The rows below come in pairs that one turn or mirror swaps. Which row does each named row swap with?
Zel: |  -65 | -107 |  -54 |  249 |  171 |  -12 | -208 |  -93 |   70 |   -5 |  324 | -128 |   89 |  -93 | -155 |  -54 |  169 |  167 | -114 |  187 | -154 | -105 |
zas: |  -96 | -129 | -114 |   86 |  232 | -102 |  -14 | -175 | -159 |  105 |   88 |  134 |  258 |  101 |  -19 |   41 |   15 |  -52 |  119 |    1 |   88 | -271 |
kegi: |  101 |   -7 |   70 |  -12 |  -82 |  -17 |   77 |  -45 |  -50 |  237 |  -90 |  -10 |  -23 |  -38 |   86 | -198 |  -14 |   32 |  107 |  -66 |   61 |  116 |
Vapi: |   58 |   15 |   32 |  -15 |  133 |  -71 |   -8 |  -34 |  -57 |  288 |  -39 |  -14 |   19 | -137 |   68 | -275 |   95 |   52 |  189 |  -47 |   29 |  179 |
Boro: |   74 |  122 |   -5 |  183 |  -26 |   67 | -127 | -109 |  -46 |  226 |  132 |  -65 |   -3 |  -91 | -266 |  -40 |  -97 | -107 | -165 |   81 | -307 |  100 |
Kadoz: | -136 | -105 | -122 |  126 |  178 | -142 |  -83 |  -60 | -209 |  132 |  147 |  148 |  205 |   82 |  -35 |   99 |   39 | -198 |   -4 |  116 |   72 | -209 |
luto: |   75 |  -76 |   40 |   52 |   65 |   16 |  124 |  -71 |  -97 |  233 | -136 |   58 |   54 | -113 |   45 | -216 |   26 |   56 |  170 |  -52 |   27 |  156 |
bez: |   69 |  116 |  -16 |  128 |  -77 |   31 |   22 |  -13 |  -89 |  268 |  226 |   -5 |   39 |  -44 | -216 |  -44 |   67 | -179 | -151 |  -61 | -295 |   16 |
Tevo: |   11 |  232 |  -86 |  -77 |   12 |  -80 | -192 | -102 | -216 |  -74 |  178 |   35 |  216 | -139 |   20 |   50 |  -50 |   68 | -241 |   76 |   24 |  -23 |
Vel: |  109 |  -78 |  -33 |   65 |   52 |   16 |   46 |  -95 | -110 |  319 |  -50 |   22 |   71 |  -15 |  100 | -201 |    3 |   59 |  222 |  -99 |    0 |  117 |
sol: |   84 |  -81 |   56 |   66 |   38 |  -97 |   75 |  -61 | -152 |  285 | -111 |   -8 |  196 |  -93 |   48 | -139 |  -27 |   71 |  114 | -105 |  -28 |  205 |
badud: |  139 |  120 |  -66 |   40 |  202 |  -70 | -306 |  -50 |  -19 |   83 |   98 |   33 |  108 |   87 |  188 | -115 |  -32 | -136 |   35 |   -4 | -221 | -247 |
Rebin: |  -23 |   61 |  -66 |   26 |   77 |   14 | -179 |  135 |  116 |   19 |  -27 |  -46 |  169 |  -98 |  -59 | -286 |  241 | -104 |  -48 |   23 | -323 |  -48 |
sug: | -125 |   79 | -129 |   39 |   83 |   41 | -175 |   85 |  164 |   61 | -133 | -105 |  108 |  -35 |  -40 | -318 |  146 |  -80 |  -86 |   53 | -177 |  -99 |
tep: |  -16 |   80 |  -35 |   60 |   11 |  225 | -252 |   78 |   45 | -112 |  216 | -177 |  141 | -235 |  -36 |  -43 |  -10 |   88 |   56 | -170 |   -8 |   70 |
Kube: |  -13 | -192 |  -73 |   64 |  284 |  -90 |  -47 |   -2 |  -67 |  100 |  270 |   35 |  244 |  157 |  -61 |  -91 |   67 |  -19 |  144 |   40 |   85 | -232 |
sel: |   39 |   92 |  -85 |   92 |   55 |  195 | -287 |  -28 |   73 |   -2 |  123 | -191 |   63 | -189 | -194 |   39 |   -1 |  -22 |  104 | -209 | -112 |  100 |
vogor: |  -99 |  -25 |  -52 |  229 |  212 |   56 | -250 | -154 |   40 |   75 |  280 | -109 |   98 | -103 | -225 |    6 |  132 |   39 | -155 |  249 | -153 |  -20 |
dis: |  -78 |   41 | -130 |    9 |  302 |   63 | -232 |  -87 |  -20 |  176 |   44 |   52 |  211 |   10 |  230 | -197 |  -38 |  -65 |  -60 |   75 | -278 | -157 |
sen: |   92 | -109 |   27 |  -18 |  -47 |  -17 |   -1 | -122 | -104 |  241 |   10 |  135 |   33 |  -53 |   74 | -120 |   90 |  119 |  166 |  -71 |   76 |  140 |
mun: |  229 |  -17 |  -90 |  121 |   91 |   64 |  105 |    0 | -300 |   11 |  -47 |  -67 |  146 | -250 |  -36 | -141 | -177 |   54 |  118 |  173 |  -21 | -138 |
mosa: |  -77 |  109 | -139 |   17 |  -16 |  207 | -235 |   37 |  -27 |  -84 |  148 | -181 |  133 | -233 | -159 |   15 |   -1 |   82 |  139 | -142 | -186 |   29 |
Tuve: |  146 |  -37 |   46 |   80 |   64 |  -15 |    2 | -101 |  -44 |  224 |  -66 |   19 |   75 | -139 |   30 | -276 |   94 |   10 |  207 | -145 |   70 |  124 |
suz: |   82 |  146 |    5 |   53 |   27 |   65 |  -63 |   59 |  -62 |  329 |  270 |  -30 |   70 |  -79 | -176 |  -90 | -161 | -109 |  -91 |  -37 | -314 |   20 |
Zit: |    1 | -143 | -143 |  -45 |   46 | -101 |    8 |   46 |   -5 | -169 |  221 | -183 |  257 | -301 |  -63 | -126 |  -26 |  -76 |  130 |  227 |  -35 |  -71 |
Tobe: |  -35 |  -69 |  -43 |  275 |  213 |   -2 | -174 | -130 |    2 |  -21 |  318 |  -89 |  110 | -178 | -194 |  -61 |   97 |  159 |  -74 |  251 | -211 |  -39 |
nevi: |  -73 |  242 |  -50 |  -96 |   29 |  -21 |  -60 | -170 | -188 |  -64 |  243 |  119 |  168 | -232 |  -29 |    5 |  -45 |  163 |  -77 |  197 |  -28 |  -77 |
Sifub: |  -31 |  157 | -113 |   62 |  315 |   94 | -250 |  -13 |  -75 |  198 |   98 |   78 |  180 |  -24 |   76 | -243 |  -88 | -100 |    3 |  128 | -296 | -204 |
siku: |  -93 |   -3 |  -30 |   26 |   38 |  -15 | -164 |   83 |  121 |   80 | -107 |  -81 |  197 |   -9 |  -63 | -267 |  275 |  -71 | -106 |  -38 | -121 |   -4 |
rif: |   -2 |  122 |  -91 |   70 |  275 |   73 | -291 |   22 |  -16 |  120 |   30 |  103 |  251 |   59 |  109 | -264 |  -66 |  -12 |   54 |   54 | -304 | -122 |
gaz: |   72 |   18 |  -93 |  111 |   22 |  133 |   92 |  -53 |  -66 |  -36 |   78 | -233 |  235 |  -58 |  -15 | -185 | -231 |  141 |  208 |  191 |   78 |  -70 |
nudu: |   98 |   92 | -105 |  -96 |  -56 |  -51 | -268 |  -51 | -102 |  -59 |  220 |   -8 |  232 | -223 |   73 |   95 | -138 |  137 | -166 |  108 |  -57 |  -22 |
nipiz: |   75 |   48 | -172 |  -41 |   95 |  122 |  227 |  -60 | -168 |   58 |   16 | -254 |  205 | -108 |   10 | -108 | -190 |   41 |  154 |  141 |  -67 | -114 |
kene: |  -72 |  -91 | -120 |   88 |  218 | -144 |  -74 |  -82 |  -95 |  147 |  203 |   71 |  281 |  142 |    4 |   40 |   75 | -154 |   83 |    1 |   96 | -242 |
pebas: |  -95 | -173 | -116 |   44 |   80 |  -34 |  -13 |   66 |  -85 | -155 |  190 | -263 |  243 | -166 |   22 | -125 | -100 | -103 |  120 |  272 |  -33 |   18 |
nuko: |  -38 |   16 |  -98 |  -15 |   38 |  215 | -209 |  104 |   38 |  -58 |   96 | -150 |    3 | -254 | -181 |   -4 |   16 |   94 |  136 | -119 |  -66 |  117 |
Sizet: |   19 | -101 |    1 |  211 |  162 |   12 | -227 | -139 |  -45 |  -44 |  222 | -118 |  181 | -134 | -191 |  -10 |   84 |  280 | -123 |  208 |  -80 |  -22 |
paka: |  -67 | -154 |  -88 |  166 |  110 |  -89 |    6 | -114 | -107 |  195 |  159 |  165 |  200 |   75 | -134 |  130 |   52 | -113 |   79 |  -44 |   47 | -205 |
sifoz: |  -16 |   56 |   27 |   62 |    1 |    4 | -154 |   26 |  108 |  255 |   58 |  150 |  234 |   97 |  -69 | -124 |  200 |  -55 |  -90 |  122 | -152 |  189 |
diz: |  101 |  168 |  -29 |  -30 |  109 |  104 |  149 |  -37 | -167 |  -24 |  106 | -166 |  177 | -145 |   61 | -171 | -234 |  105 |  172 |  184 |  -80 | -149 |
Kapif: |   58 |  -11 |  132 |   13 |  121 |  -82 |   27 | -113 |  -33 |  250 | -136 |   21 |   57 |  -71 |   80 | -190 |   28 |  -43 |  191 |    5 |   41 |  148 |
noni: | -148 |  -73 |  -40 |  107 |  294 | -177 |   56 |  -38 | -138 |   79 |  190 |    9 |  260 |   18 | -106 |   32 |   64 | -136 |   93 |    0 |   87 | -238 |
zuv: |   26 |  134 |  -86 |  -50 |   54 |  199 | -244 |   89 |   78 |  -45 |  158 | -150 |   59 | -209 | -185 |  -41 |    4 |  110 |  109 | -168 |  -77 |   49 |
tar: |  -38 | -116 |  -56 |  168 |  112 |  -19 | -232 | -157 |   53 |   31 |  269 | -150 |  134 | -140 | -181 | -136 |   20 |  235 |  -87 |  200 | -266 |  -84 |
Sidi: |  144 |   77 |  -45 |  128 |  -28 |  100 |  -92 | -116 | -117 |  122 |   77 |  -98 |   51 | -123 | -234 |  -36 |  -75 | -127 | -212 |   31 | -360 |  -25 |
gare: |  -62 |  -52 |  -21 |  110 |  226 | -117 |  -18 |  -28 | -171 |  175 |  122 |   29 |  321 |   43 |  -38 |    0 |   66 | -179 |   76 |   42 |  176 | -221 |
remig: |  -18 |  -70 |  -70 |  203 |  195 |    7 | -216 | -118 |   51 |   33 |  173 | -122 |   53 |  -77 | -312 |  -40 |   67 |  126 |  -67 |  297 | -205 |  -28 |
fozog: |  117 |   74 | -132 |   68 |   95 |  102 |  128 | -134 | -156 |  -51 |  125 | -160 |  228 | -130 |  -59 | -218 | -230 |   36 |  226 |  179 |  -40 | -145 |
lun: |  -96 | -229 | -104 |   40 |   49 | -131 |    0 |  -22 |  -37 | -106 |  156 | -193 |  256 | -213 |  -69 |  -41 |  -25 | -147 |  132 |  218 |   49 |   95 |
vugul: |  -29 |   40 |  -49 | -177 |  -38 | -118 | -106 |  -81 | -107 |    7 |  253 |  178 |  160 | -245 |  -24 |   77 |  -75 |  133 |  -87 |  139 |   34 |   14 |
kalol: |   47 |   85 |  -86 | -169 |  -31 |  -82 | -133 |  -22 | -157 |   -6 |  164 |   91 |  189 | -227 |   64 |   93 |  -98 |  158 | -119 |  143 | -130 | -204 |
Tuta: |  -84 | -110 |   -2 |  -62 |   94 | -149 |   86 |   38 |  -19 |  -43 |  300 | -186 |  208 | -169 |  -57 |  -68 |  -34 | -176 |  158 |  175 |   54 |   68 |
Rudo: |   11 |  118 | -177 |   43 |  273 |  190 | -229 | -105 |  147 |  170 |   79 |  -35 |  149 |   38 |   75 | -152 | -154 | -129 |   24 |  117 | -247 | -120 |
losep: |  -33 | -118 |  -60 |  123 |  280 | -198 |  -69 |  -69 | -110 |   87 |  154 |   96 |  311 |   72 | -111 |   64 |   88 |  -89 |  142 |   64 |   68 | -205 |
Tavi: |   17 |   -1 |  -67 |  136 |  137 |   50 |   56 |  -59 |   -5 |  133 | -105 |  105 |   28 | -135 |   51 | -208 |   96 |   37 |  306 |  -74 |    9 |  107 |
linip: |  -21 |   95 |   23 |  -33 |    4 |  211 | -159 |   71 |   81 |  -35 |  147 | -204 |   89 | -234 | -124 |   20 |  -43 |  127 |   32 |  -95 |    9 |  136 |
zaka: |  137 |  108 |  -26 |  116 |   27 |  -27 |  -47 |  -70 | -109 |  219 |  122 | -101 |   32 | -112 | -196 |  -57 | -229 | -143 | -213 |   37 | -252 |  101 |
Kazu: |  -21 |  157 |  -32 |  -75 |  -62 |   18 | -222 |  -60 | -126 |  -97 |  260 |    8 |  226 | -185 |  -17 |   90 | -102 |  136 | -157 |   84 |   60 |  -31 |
lari: |  153 |   80 |  -71 |   66 |  -60 |   73 |  -28 |  -78 | -177 |  227 |  162 |  -69 |  -16 | -188 |  -75 |  -72 |  -56 | -163 |  -93 |   21 | -367 |  -73 |
pep: |   56 |   61 |  -83 |   48 |  149 |  290 |   99 |  -37 | -175 |  -84 |   69 | -149 |  274 |  -89 |   60 | -133 | -144 |  165 |   50 |  236 |  -37 |  -75 |
bamup: |  -77 |  -55 | -123 |   26 |  177 | -186 |  -92 | -254 | -148 |  149 |  115 |   54 |  290 |   80 |  -73 |   17 |   79 | -177 |   28 |  -40 |   78 | -194 |
Zuf: |  -58 |  -65 |  -28 |   -7 |  -67 |   45 |  106 | -117 |   16 |  -47 |  231 |   42 |  303 | -173 | -184 |   -6 |  -91 | -152 |   48 |  105 |  186 |   51 |
rupu: | -148 |  105 |  -31 |   25 |  128 |  -25 |  -87 |  102 |   86 |  168 |  -63 |   48 |  168 | -117 |  -85 | -288 |  279 |  -89 |  -98 |   51 | -103 |   -4 |
koz: | -125 |   54 |  -85 |  138 |  270 |  160 | -352 |  -65 |    7 |   93 |    1 |   77 |  196 |  121 |   43 | -211 |  -35 |  -92 |   45 |   81 | -229 | -107 |

Kazu pairs with Boro
mun pairs with badud
Kube pairs with Tavi
nuko pairs with Zel
losep pairs with Tuve
bamup pairs with sol
paka pairs with sen
Tuta pairs with rupu
lun pairs with siku
fozog pairs with rif
sug pairs with pebas
linip pairs with vogor
Rebin pairs with Zit
nipiz pairs with dis
Tobe pairs with zuv

